(in the rows, 128 means zero)
One turn moves every row onto another: examples first, then more rows asked:
mil: [144 163 112 140 115 105  94 107  97 104 116 143 131 121 135 128  93]
semib: [138 115 108 162 127 110 116  93 111 146 124 140 106 125 110 136 114]
Lamo: [131 168 116 146 135 119 115  95 125 106 132 142 157 138 133 122 110]
Bateg: [139 129 125 130 100 137 142 133 109 156 141 146 113 112 124 142 120]
zop: [161 150 138 150 107 118  96 136 108 127 122 133 127 110 134  82 120]
bavok: [153 125 113 161 121 141 126 107 120 111 156 128 115 129 127 142 107]
zodop: [132 143 115 128 111 119 136 107 122 129 132 156  97 134 108 108 143]
sadi: [122 140 114 144 121 131 113 128 130 134 116 132 121 120  87 107 103]
mared: [161 158 132 145 151 116 139 130  99 129 105 142 117 100 114  99 141]
zegof: [126 141 122 147 135 114 125 145 107 134 101 130 112 125 156 158 114]
sezo: [148 144 148 166 108 126 123 104 102 155 137 135 144 112 145 139 141]
Kefa: [165 154 132 141 135 125 101 155 100 120 119 140 122 139 106 101 148]
dav: [149 123 139 141 130 102 116 118 103 151 139 139 162 119 118 117 119]
Sibom: [152 144 105 152 156 138 128 147  88 142 115 161 131 115 129 134 106]
gebo: [171 153 132 148 135 149 135 136 100 122 128 124 132 124 145 162 132]
Ruk: [130 157 120 140 130 102 120  99 109 123 128 139 146 144 155 111 107]
loba: [154 174  96 152 147 124 123 103 122 111 128 146 121 148 121 116 135]
mim: [145 147 121 153 121 128  92 161 100 115  99 143 105 115 142 138 120]
Vugim: [149 129 147 147 133 139 110 127 138 140 117 129 117 121 117  85 127]
suk: [140 150 122 138 100 138 143 118 104 114 138 159 129 148 143 141 144]
bodu: [153 165 132 175 107 143 123  98 137 131 137 139 109 122 136 125 138]
buzi: [165 141 129 134 140 144 114 113 121 165 126 132 104 110 113 111 113]
toneb: [169 154 132 144 139 135 130  95  88 118  99 161 138 135 135 116 113]
zinoz: [143 128 145 145 128 118 118 135 122 146 110 127 109 130 144  85 131]
Fopa: [168 180 139 135 113 119 107 113  91 134 123 143 155 129 122 129 114]
bom: [154 125 140 172 125 122 117 143 112 136 101 153 138 148 134 132 152]
puf: [136 148 149 146 101 160 118 135 112 137 111 132 148 121 126 142 108]
mipi: [129 132 123 161 144 123 108 122 102 114 137 148 118 140 133 128 169]
bopuf: [121 166 132 141 123 134 118 125 116  87 113 135 139 141 114 123 142]
rigu: [129 148 131 142 142 145 106 119 122 124 155 138  95 108 128 138 141]
perev: [125 148 123 142 143  93 108 104 111 134  99 159 123 128 113 150 134]
Lofo: [136 142 131 154 134 138 122 146 121 124 102 127 120 113 137 170 117]
Tep: [159 150 108 145 127 121 104 138 100 139  98 145 112 132 100 151 101]

Fopa turns into Kefa
bopuf turns into sadi
Now find these:
semib turns into sezo
buzi turns into gebo
bom turns into perev
suk turns into zodop
Ruk turns into zinoz
Sibom turns into toneb
Lamo turns into Vugim
bodu turns into rigu
mim turns into mil

One turn moves every row onto another: examples first, then more rows asked:
lele: [ 99 150 135 116 139 126 140 161 115 133 151 133 129  92  91 113]
rabe: [106 138 116 116 155 131 130 141 107 103 168 128 133 133 104 109]
neben: [ 94 120 137  94 158 130 154 158 125 141 132 159 145 119 101 133]
bebik: [108 130 120 102 194 123 129 137 118  91 135 133 120 117 114 118]
ber: [103 128 125  95 131 129 141 136 108 147 115 148 119 124 165 122]
lov: [104 119 129 117 145 137 116 145 114 114 156 136  87 109 118  85]
Voniv: [103 130 146  89 129 103 131 142 102 147 142 141 148 131 141 101]
mugu: [ 80 137 108  85 129 136 154 118 127 125 132 139 115  92 143 109]
limi: [109 123 167 112 170 121 124 154 117 127 126 144 133 132 119 119]
legoz: [102 143 121  67 154  97 132 114 105 129 121 138 107  90 126  91]
Vas: [103 127 107  80 155 113 111 122  96 122 102 171 108 129 129 112]
zam: [107 132 121 107 125 155 141 136 120 158 130 167 126 120 114 111]
Dor: [118 128 149 118 166 100 135 139 100 110 130 153 130 129  91 121]
labeg: [103 129 121 104 106 130 132 134 132 135 120 117 122 118 136 117]
Kogik: [119 123 148  92 147 131 147 139 149 143 139 158 125 106 102 101]
Taf: [114 168 125 123 163 129 149 142 115 124 153 130 107 119 122 104]
Vam: [ 93 137 126  98 151 123 137 120 117 128 107 140  73 105  99 111]
latut: [ 98 133 119  98 168 102 124 132 100  78 135 148 119 114 130  97]
Fad: [ 92 135 115  71 140  98 132 132 102 136 122 144 146 107 127 140]
rep: [ 88 136 104  71 154 130 135 124 106 149 126 123 107 112  98  92]
bodan: [117 103 135 101 139 117 127 137 105 130 153 154 150 133 134 122]
Gis: [113 125  77  98 155 110 123 122 115 105 117 153 107 128 122 111]
zumis: [ 81 121 103 121 157 123 124 158 133 124 119 156  96 109 119  89]
Rig: [108 125 116 120 144 104 101 131 123 107 115 155  98 118  97  94]
Rafu: [101 134 100  75 128  84 137 129 111 142 116 157 132 117 114 105]

Fad turns into Vas
ber turns into legoz
Now find these:
Rafu turns into Gis
rep turns into zumis
lov turns into lele

